Here are some numbered points:
Array([ 0.07, -0.28, -0.12,  3.77,  3.48, -1.66,  0.51, -1.56,  1.96,
        0.79,  0.30,  0.42,  0.31,  0.77, -0.37,  0.97,  1.31]) 0
Array([-0.97,  1.23,  0.80,  0.45,  0.17,  1.61, -0.27,  0.66, -2.56,
        0.77,  1.12,  1.50, -1.55, -1.32, -0.61, -2.04,  0.61]) 1
Array([-1.70, -1.18,  0.69,  3.05, -0.45, -0.34, -0.91,  1.33, -2.88,
        0.87, -0.14,  3.88,  0.75, -2.17, -1.23, -0.86, -1.21]) 2
Array([ 1.84,  0.08, -1.14,  1.69,  0.05, -1.39,  0.58, -0.94,  1.92,
        1.13,  0.52, -0.89,  1.46,  0.25,  0.32,  0.42,  0.11]) 3
Array([-0.81, -1.24,  0.95, -0.22,  0.10,  1.11, -0.10,  1.64, -0.85,
       -1.35, -1.20,  0.50, -1.08,  0.47,  2.06, -1.05, -1.27]) 4
Array([ 0.39, -1.85,  0.44,  0.24,  0.69, -0.12,  0.70, -2.10,  1.42,
        1.00,  0.72,  0.08,  0.61, -1.10, -2.33,  0.54, -0.71]) 5
Array([ 0.02,  0.31,  0.79, -0.25,  1.54, -0.29, -0.02, -1.07,  0.17,
        0.61,  1.08,  1.41,  0.01,  0.75, -1.38, -0.10,  0.05]) 6
Array([ 0.09, -1.85,  1.15, -2.02, -0.23,  1.03, -0.02, -0.44,  1.08,
        0.85,  1.71,  3.94,  1.54,  0.40, -0.74, -0.42, -1.67]) 7
Array([ 0.39,  1.19,  0.50, -1.21, -0.83, -0.90, -0.18, -0.51, -0.27,
       -0.03,  0.19, -1.19,  0.29,  0.65, -0.07, -0.32,  1.41]) 8
Array([ 0.17, -0.36, -0.90, -0.65,  0.85,  0.08,  0.63, -1.40,  0.22,
        0.66, -0.13, -1.41, -0.41, -0.64, -1.16,  0.56,  0.29]) 9
Array([ 1.50,  0.47, -0.18, -0.39, -0.94, -0.57, -0.34,  0.16,  0.64,
        0.52,  0.00, -1.45,  0.87,  0.46,  0.33,  1.25, -0.13]) 10
Array([-0.15, -0.18,  1.26, -1.59, -1.18, -1.12,  0.12, -1.67,  0.08,
        0.28, -0.40,  0.28,  1.91,  0.06, -0.46,  1.17,  0.10]) 11
Array([ 0.76,  1.27,  0.68, -1.55, -1.64, -0.11,  0.66, -0.88,  0.79,
       -0.24,  0.67,  0.00,  0.83,  0.76, -0.43,  0.54,  0.88]) 12
Array([ 1.23,  0.19, -0.03, -0.94, -1.60, -0.62,  0.35,  0.05, -0.07,
        0.37,  0.21, -1.52,  1.37, -0.22,  1.91,  0.04,  0.20]) 13
Array([-0.54, -1.19,  1.97, -0.76,  1.35,  1.96, -1.11, -0.73,  1.06,
        0.81,  2.22,  5.44, -0.38,  0.33, -0.83, -2.34, -0.64]) 14
Array([-0.73, -0.14,  1.53, -0.76, -0.36,  0.18,  0.15, -0.47, -0.89,
        0.03,  0.49,  1.45, -0.18, -1.25, -0.62,  0.09, -0.22]) 15
Array([-0.14,  0.62, -0.98,  3.42,  0.65, -0.06, -0.39,  0.32, -1.54,
        0.43,  0.23, -0.88,  0.22, -0.82, -1.01, -0.08,  0.69]) 16
Array([ 0.30,  0.67, -0.53,  0.75, -0.67, -0.16,  0.04,  1.39,  0.78,
        0.53, -0.73, -1.02,  0.18,  0.10,  0.35,  0.02,  0.61]) 17
Array([-0.27, -1.23,  0.31, -1.11,  0.73,  0.87,  0.05,  1.25,  0.52,
       -1.90, -1.29,  0.21, -1.29, -0.01,  1.54, -0.36, -0.31]) 18
Array([-1.48, -1.39,  1.01,  0.80, -1.46,  0.34, -0.55,  0.05, -1.71,
        0.15,  0.13,  3.21,  1.26, -0.55, -1.14, -0.76, -0.83]) 19
Array([-0.58, -0.52, -1.17, -0.61,  1.04,  1.32,  0.26, -0.63,  1.00,
       -1.41, -3.08,  0.09, -1.41, -0.86,  0.43,  0.22,  0.48]) 20
Array([-0.14,  0.75, -1.08, -0.34, -1.45, -0.21, -0.33, -1.12,  0.53,
       -0.23, -0.75, -1.77, -1.06,  0.68,  2.31,  0.06, -0.82]) 21
Array([ 0.37, -0.43, -1.36, -1.14,  0.21, -2.03, -1.47, -2.07,  0.82,
       -1.10,  0.22, -2.98, -0.48,  1.19,  3.00,  0.95, -0.11]) 22
Array([ 0.13,  0.44,  0.49,  0.63,  2.21, -0.27,  0.05, -1.28,  0.36,
        0.74,  1.14,  1.34, -0.20,  0.55, -1.50, -0.21,  0.18]) 23
Array([ 0.29, -0.51, -0.78, -0.18, -1.05, -1.54,  0.35,  0.30,  0.03,
        0.46,  0.26,  0.07,  0.67, -0.05, -0.49,  0.37,  0.77]) 24
Array([-1.10,  2.44,  2.13, -2.23,  2.18,  0.89, -0.31, -1.66, -0.93,
        0.24,  1.04,  1.80, -2.57, -0.80, -0.04, -1.45,  2.11]) 25
Array([ 0.41,  0.31, -0.58,  0.69, -0.54, -0.22,  0.38,  0.37,  0.84,
        1.55,  0.83, -0.89,  0.96, -0.39, -0.66,  0.25, -0.15]) 26
Array([ 0.89, -0.61, -1.37, -0.12,  1.47,  0.19,  0.22, -1.18,  1.03,
       -0.93, -0.70, -1.90, -0.81, -0.12, -0.79,  1.75, -0.01]) 27
Array([-0.99, -1.00,  1.13, -0.39,  0.14,  1.64, -0.23,  1.93, -1.34,
       -1.37, -0.93,  0.94, -1.62,  0.26,  2.24, -1.58, -1.05]) 28
Array([ 0.69,  0.25, -1.58,  2.12,  0.60,  0.03,  0.29,  1.45, -0.93,
       -0.07, -0.59, -0.52, -0.28, -0.39, -0.67, -0.03,  0.19]) 29
Array([-0.38,  0.11, -0.39,  0.31,  1.31,  0.53,  0.35, -0.12, -0.20,
       -0.05,  0.13,  0.18, -0.94, -0.18, -0.65, -0.19,  0.17]) 30
Array([-0.60,  0.95, -1.18, -0.74, -1.97, -0.17, -0.63, -1.18,  0.21,
       -0.40, -1.14, -1.74, -1.42,  0.82,  3.23, -0.13, -0.94]) 31
Array([ 0.87,  0.32, -0.95,  0.09, -0.19, -0.58,  0.86, -0.02,  1.30,
       -0.01,  1.37, -1.27,  0.14,  0.57, -0.47,  0.30,  0.00]) 32
Array([-0.28,  1.12,  0.08, -0.96,  0.27, -0.28,  0.52, -0.73,  0.17,
        0.74,  0.54, -0.28, -0.22, -0.02, -0.96,  0.20,  0.60]) 33
Array([-1.49, -0.09,  2.98, -3.61, -1.28,  1.69, -0.87, -2.42,  0.45,
       -1.02,  1.63,  5.02, -1.32, -0.95, -0.72, -1.97,  0.33]) 34
Array([ 1.55,  1.42,  0.86, -1.75, -0.50,  0.18,  0.64, -0.04,  0.54,
       -0.26,  0.50, -0.41,  0.60,  0.63,  0.51,  0.35,  1.02]) 35
Array([-1.95, -0.45,  1.58,  0.67,  2.22,  0.97, -0.98, -0.26, -0.31,
        1.07,  2.12,  4.31, -1.01, -0.99, -1.16, -2.83, -0.51]) 36
Array([ 0.91, -0.95, -0.71,  0.19,  1.99,  0.03,  0.57, -0.07,  1.40,
       -0.31, -0.84, -0.99, -0.84,  0.44, -0.47,  0.52,  0.04]) 37
Array([ 0.69, -0.13,  0.27,  1.11, -0.23, -0.13,  0.27, -0.57,  1.65,
        1.15,  0.91,  0.08,  1.29,  0.18, -0.66,  0.37, -0.06]) 38
Array([-1.87, -0.98,  0.34,  3.42,  0.09, -0.11, -0.89,  1.79, -2.93,
        0.28, -0.45,  3.63,  0.36, -1.79, -0.57, -1.23, -0.99]) 39
Array([ 0.67,  0.42, -0.43,  0.45, -0.76, -0.31,  0.70,  0.43,  1.03,
        1.62,  0.74, -0.87,  1.06, -0.18, -0.56,  0.36, -0.13]) 40
Array([-0.58, -0.72,  0.56, -1.29, -0.07,  0.13,  0.08,  1.90,  1.67,
       -1.51, -2.32, -1.18,  0.01,  1.29,  0.37,  0.35, -0.03]) 41
Array([ 1.44, -0.41, -0.88, -0.23,  0.76,  0.01,  1.04, -1.24,  2.21,
        1.38,  1.35, -0.63,  1.41,  0.13, -0.63,  0.70, -0.39]) 42
Array([-1.24, -0.40, -0.36, -0.33,  1.24,  0.89,  0.37,  0.97, -1.04,
       -0.79, -1.36,  0.41, -1.08, -0.55, -0.48, -0.55, -0.68]) 43
Array([-1.79, -0.57, -0.15, -0.71,  0.96,  1.23,  0.41,  1.41, -1.62,
       -0.88, -1.64,  0.85, -1.13, -0.74, -0.39, -0.66, -0.95]) 44
Array([-0.25, -0.69,  1.31, -0.48, -0.70, -0.57,  0.27, -0.75, -0.52,
        0.38,  0.02,  0.73,  0.96, -1.15, -0.97,  0.76, -0.62]) 45
Array([ 0.61,  0.17, -0.62,  0.18,  0.61,  0.06, -0.13,  1.42,  0.40,
       -1.14, -0.40, -0.71, -0.32,  0.97,  1.11,  0.75, -0.01]) 46
Array([ 0.50,  0.86, -0.72,  1.30, -0.57, -1.97, -1.28, -0.03, -0.96,
       -0.55,  0.16, -0.94,  0.79,  1.09,  0.48, -1.42,  0.46]) 47
Array([-0.33, -0.05, -1.65,  1.53,  0.68,  1.76,  0.29,  0.82, -0.70,
        0.94,  0.66,  0.59, -0.57, -1.16, -1.17, -0.36, -1.08]) 48
Which five points above are nearest to each new point by angle? Their numbers follow each, nearest first.
Array([-0.54, -0.42,  0.26,  0.28,  0.68,  1.39,  0.02, -0.39, -1.90,
        1.12,  1.17,  0.80, -0.31, -1.25, -2.31, -1.51,  0.39]) 1 36 48 30 15
Array([ 1.19, -0.35, -0.62, -0.65, -0.54,  2.02,  0.96, -0.55, -0.15,
        1.28,  0.33, -0.66,  0.08, -0.79, -1.63, -0.22,  0.02]) 9 5 48 42 26
Array([ 1.52,  0.21, -0.59,  0.17, -0.64, -0.84, -0.62,  0.34,  0.60,
        0.73, -0.19, -1.86,  0.91,  0.55,  0.60,  1.31, -0.34]) 10 13 3 40 17
Array([-0.47, -0.13, -2.21,  1.79,  1.01,  0.42, -1.34,  2.43, -2.72,
       -0.87, -2.15,  0.30, -0.58, -0.92,  0.29, -0.08,  0.20]) 29 43 44 39 16
Array([-1.37,  2.54,  1.51, -2.03,  0.91,  1.66, -0.45, -0.37, -1.47,
       -1.07,  2.13,  3.14, -2.33,  0.06,  0.55, -1.68,  1.31]) 25 34 1 36 14
Array([-0.90, -0.25, -1.46,  0.88,  1.06,  2.05,  0.26,  0.28, -0.44,
        0.35,  0.84,  0.10, -0.80, -1.24, -1.99, -0.06, -0.70]) 48 30 43 1 16
Array([ 0.02, -0.83,  1.03, -1.03, -0.34,  0.02,  0.30,  0.98,  0.63,
       -0.70, -0.26,  0.15,  0.18,  1.09,  0.32,  0.15, -1.29]) 41 4 18 28 7
Array([ 0.27, -1.15, -0.78, -0.31, -0.46, -0.02,  0.59, -0.39, -1.34,
        0.40, -0.27, -1.19, -0.17, -0.98, -0.62,  0.38, -0.08]) 9 27 24 45 5
Array([-0.46, -1.50,  0.12, -1.50,  1.32,  1.11, -0.21,  1.37,  0.42,
       -2.77, -1.75,  0.44, -1.86, -0.13,  1.64, -0.47, -0.38]) 18 4 28 20 43
Array([ 0.38,  1.01, -0.74,  1.63, -0.57, -3.05, -1.65, -0.04, -1.22,
       -0.97,  0.10, -0.85,  1.03,  1.64,  1.01, -1.77,  0.46]) 47 8 22 16 24
Array([-0.36, -0.87,  1.34, -0.21, -0.58, -0.39,  0.31, -0.49, -0.72,
        0.32,  0.15,  0.86,  0.63, -1.51, -1.15,  0.68, -0.76]) 45 15 19 2 5
Array([-0.49,  0.04, -2.12, -0.40,  0.43,  1.77, -0.66, -0.76, -0.38,
       -2.93, -3.77, -0.33, -1.85, -1.12,  2.16,  0.58,  0.94]) 20 18 31 43 44
Array([ 0.29,  0.79,  0.41, -1.13, -0.70, -0.96, -0.06, -0.37,  0.24,
       -0.17, -0.03, -1.40,  0.27,  1.02,  0.29, -0.23,  1.13]) 8 35 12 13 10
Array([-0.53,  0.77,  1.44, -0.63,  0.73, -0.12,  0.13, -0.67,  0.31,
        0.21,  0.50,  2.57, -0.52,  0.70, -1.54,  0.00,  0.25]) 6 14 23 34 36
Array([-0.50, -0.59,  1.11,  0.27, -0.48, -0.59,  0.32, -0.41, -0.82,
        0.25,  0.02,  0.82,  0.74, -1.17, -0.98,  0.62, -0.39]) 45 15 19 2 11
Array([-0.25,  0.15, -1.33,  1.17,  0.51,  1.73,  0.35,  0.61, -0.57,
        1.10,  0.60,  0.25, -0.49, -1.10, -1.21, -0.40, -0.62]) 48 30 29 16 1
Array([-0.13,  0.52, -0.63,  4.07,  0.37,  1.00, -0.47,  1.47, -1.73,
        1.26,  0.03, -0.76, -0.02, -1.10,  0.70, -1.33,  0.46]) 16 29 48 39 2
Array([ 1.72, -0.06, -0.13, -1.33, -0.98,  0.33,  0.28, -0.27,  0.98,
        0.37,  0.23, -1.01,  1.02, -0.49, -0.61,  1.68, -0.32]) 10 42 12 40 35
Array([-0.16,  1.57,  0.05, -0.02, -0.36, -1.06, -0.47,  1.07, -2.38,
        0.13,  1.20, -0.14,  0.61,  0.33,  0.17, -2.07,  1.36]) 47 1 8 16 25
Array([ 1.68,  0.66, -0.30,  0.19, -1.50, -0.50,  0.84,  0.52,  0.26,
        0.57,  0.33, -1.86,  1.73, -0.27,  1.11,  0.00,  0.50]) 13 10 40 17 26
Array([ 0.07, -1.06,  0.37,  0.20, -0.42, -1.09,  0.68, -0.50, -0.81,
       -0.45,  0.31, -0.12,  1.04, -0.22, -0.98,  0.52, -0.01]) 45 11 24 5 19
Array([ 1.46, -0.17, -0.37, -0.33, -0.56, -0.35, -0.27,  0.39,  0.69,
        0.73, -0.31, -1.62,  0.74,  0.28,  0.18,  1.30, -0.33]) 10 13 40 3 26
Array([-0.14,  0.90, -1.16,  4.15,  1.24,  0.08, -0.48,  0.46, -1.46,
        0.38,  0.36, -0.91,  0.21, -0.93, -1.24, -0.11,  0.96]) 16 29 48 0 39
Array([ 0.60, -1.73,  0.63, -0.26,  0.43,  2.31,  0.04, -0.07, -0.78,
        0.58,  1.99, -1.17,  0.06, -1.99, -2.46,  0.02, -0.01]) 5 48 9 15 45
Array([ 0.18, -0.22,  1.11, -1.74, -0.87, -0.80,  0.12, -1.33,  0.35,
        0.14, -0.73,  0.25,  1.60,  0.28,  0.06,  0.90, -0.24]) 11 45 12 35 13
